Where one turn sends some rows of the set: a few examples, then the rows asked
Mibi: [-29.6,12.6,-16.6,23.7,17.6,6.7,5.2,-5.8,-30.4,30.2,-21.3,33.5,-12.1,-18.0,21.7]
Puse: [16.9,13.3,-6.2,0.8,20.1,-7.1,-3.5,-1.7,0.8,27.2,5.9,-1.8,27.1,-6.4,-7.3]
fufu: [-51.9,24.9,-10.4,7.4,-13.1,11.0,15.8,24.0,-18.0,3.3,-26.0,5.2,23.1,-20.4,22.3]
vatol: [14.9,1.4,-8.5,4.6,19.2,-12.4,-7.7,-1.4,0.7,24.6,-9.0,2.8,33.2,7.4,-3.2]
Zimup: [0.6,4.8,-2.9,27.9,26.7,20.9,-7.7,-11.9,-29.1,13.3,-13.8,29.3,0.9,-33.6,12.7]
Dap: [-45.0,-0.5,-30.5,-9.0,1.0,-10.8,-21.9,-4.4,-36.0,3.7,-31.0,-0.5,-5.5,-29.4,3.6]
povap: [6.0,-7.1,-9.1,0.1,9.2,-16.4,-14.4,-3.9,-3.4,25.4,-20.2,-1.6,34.9,14.2,3.6]
zisar: [-3.3,38.2,-11.8,-18.6,-8.9,-2.9,-15.1,-1.3,5.5,38.1,-24.3,-18.5,23.4,-16.3,18.2]
kigub: [-39.9,11.3,-31.7,15.1,16.1,-7.0,3.6,0.7,-28.8,21.5,-25.4,29.8,-13.2,-14.2,13.1]
Biki: [19.4,11.3,-13.8,2.7,-4.2,-2.5,-18.2,-2.9,9.3,20.9,-38.5,-8.2,41.5,-7.1,17.4]
bof: [22.9,16.0,-19.2,2.9,4.2,-4.1,-13.8,1.3,14.3,14.1,-29.3,-7.2,40.4,-13.0,6.6]
dul: [-28.0,-16.1,-35.2,21.8,-6.7,-1.4,-11.1,-9.0,-27.8,-5.8,-16.9,-1.4,0.1,-49.1,5.8]
sutev: [-33.4,-0.3,-26.7,-3.8,-3.3,-1.3,-21.3,-8.7,-33.1,-2.1,-14.2,-8.7,-4.5,-50.8,-0.8]
bavi: [1.9,41.3,-17.4,-17.9,-1.1,-4.1,-10.5,1.8,9.7,33.2,-17.0,-17.2,22.9,-22.2,7.6]
lun: [-16.8,1.3,-16.5,9.2,3.9,12.0,-17.7,-12.9,-30.0,-1.2,-2.0,-4.3,-2.9,-61.2,0.3]
Susor: [-10.2,5.6,-7.1,22.0,28.8,9.7,-8.1,-6.8,-31.8,18.9,-29.2,38.1,-0.4,-12.8,16.8]
nufon: [10.2,36.8,-23.2,-12.4,6.5,-5.9,-7.4,4.4,14.1,23.0,-14.1,-13.9,27.2,-23.1,0.4]
mosid: [-2.7,18.8,-1.2,-13.2,-0.1,-2.8,-13.2,-8.8,-4.7,37.0,12.0,-22.7,19.4,-21.6,-0.9]
rit: [-28.5,15.9,-11.6,22.0,-8.0,18.3,18.8,23.3,-10.1,-14.3,-13.1,1.8,32.1,-38.1,11.9]
kov: [-25.5,11.3,-1.1,30.1,-6.3,23.0,17.4,19.4,-14.3,-3.7,-26.1,14.1,34.1,-21.9,25.0]
vak: [-5.5,-6.7,-6.8,-6.8,-6.2,-16.2,-21.9,-6.9,-8.3,29.4,-23.2,-12.0,32.9,10.0,9.0]
kerok: [-11.8,9.0,-1.2,-17.1,-11.6,-7.3,-20.6,-11.6,-9.2,37.8,0.4,-27.5,21.9,-15.2,5.7]
difod: [-19.6,6.4,-7.8,32.7,10.3,18.6,0.9,-13.0,-30.0,27.7,-16.0,27.8,-8.7,-32.2,26.9]
Fum: [-27.2,3.3,-16.3,9.5,22.1,-3.2,-12.6,-3.6,-34.7,18.3,-40.5,33.8,-3.0,-3.1,16.1]
tata: [-39.4,20.7,-16.1,12.5,-10.1,12.5,18.4,24.7,-11.3,-11.6,-13.9,-1.7,26.3,-36.5,9.5]
Marir: [-41.2,1.8,-26.1,-3.9,9.2,-11.7,-18.0,-2.0,-35.7,12.2,-41.5,17.7,-4.6,-9.7,10.6]
rirut: [-43.7,1.8,-42.6,8.6,8.9,-15.9,0.8,2.3,-27.5,8.1,-25.9,17.6,-9.8,-22.3,4.8]
giveg: [9.5,16.8,-8.7,-3.1,-10.4,-1.0,-21.4,-5.6,4.5,29.9,-39.4,-11.6,36.4,-6.6,23.9]
Murir: [-45.8,20.5,-3.7,14.5,-11.0,14.8,15.7,21.6,-18.6,5.3,-31.9,11.6,26.6,-13.8,27.6]
gali: [-0.3,27.3,-7.9,-11.6,-12.4,-0.3,-19.9,-5.3,2.8,38.4,-33.6,-15.9,30.1,-9.6,24.4]
Pame: [-14.8,-5.2,-8.9,36.0,1.7,20.8,-4.8,-17.5,-30.0,16.7,-12.7,14.6,-3.6,-46.9,23.1]
Sukid: [20.1,26.4,-23.9,-3.5,7.9,-5.8,-8.5,4.1,14.8,14.8,-20.0,-9.1,34.7,-19.5,-0.3]
dig: [-2.4,3.1,-6.9,22.5,16.0,21.7,-12.7,-13.5,-27.7,4.9,-2.6,11.3,-0.4,-54.0,5.8]
rete: [8.6,19.8,-4.1,-5.5,13.3,-3.0,-6.1,-4.4,0.2,31.9,15.1,-12.9,22.1,-18.2,-5.7]
nazu: [-13.3,-1.0,-3.5,-13.9,-13.5,-13.1,-24.3,-10.1,-10.3,34.3,-15.6,-22.8,28.3,-1.5,9.3]
tozo: [-35.3,15.1,-0.1,23.4,-8.6,19.9,16.2,19.5,-16.7,2.8,-31.2,15.5,32.0,-14.6,29.7]
duk: [-38.8,-10.1,-42.5,11.3,0.3,-12.7,-6.0,-0.8,-26.2,-3.6,-23.2,5.6,-4.9,-36.4,0.7]
pufil: [-18.8,-14.6,-20.5,31.6,-6.2,11.9,-9.4,-15.3,-27.6,3.5,-12.5,2.6,0.8,-53.4,14.5]
dol: [-49.3,25.6,-16.0,6.9,-12.8,10.1,16.7,26.2,-13.9,-3.6,-18.6,-0.1,24.0,-29.2,13.9]
Mufor: [-22.2,10.9,-6.0,29.1,-5.6,21.6,17.7,20.3,-10.9,-11.1,-17.8,9.3,35.2,-31.4,16.8]

Biki -> bof
pufil -> dul
fufu -> Murir
Where do these go?
Fum -> Susor
vak -> povap

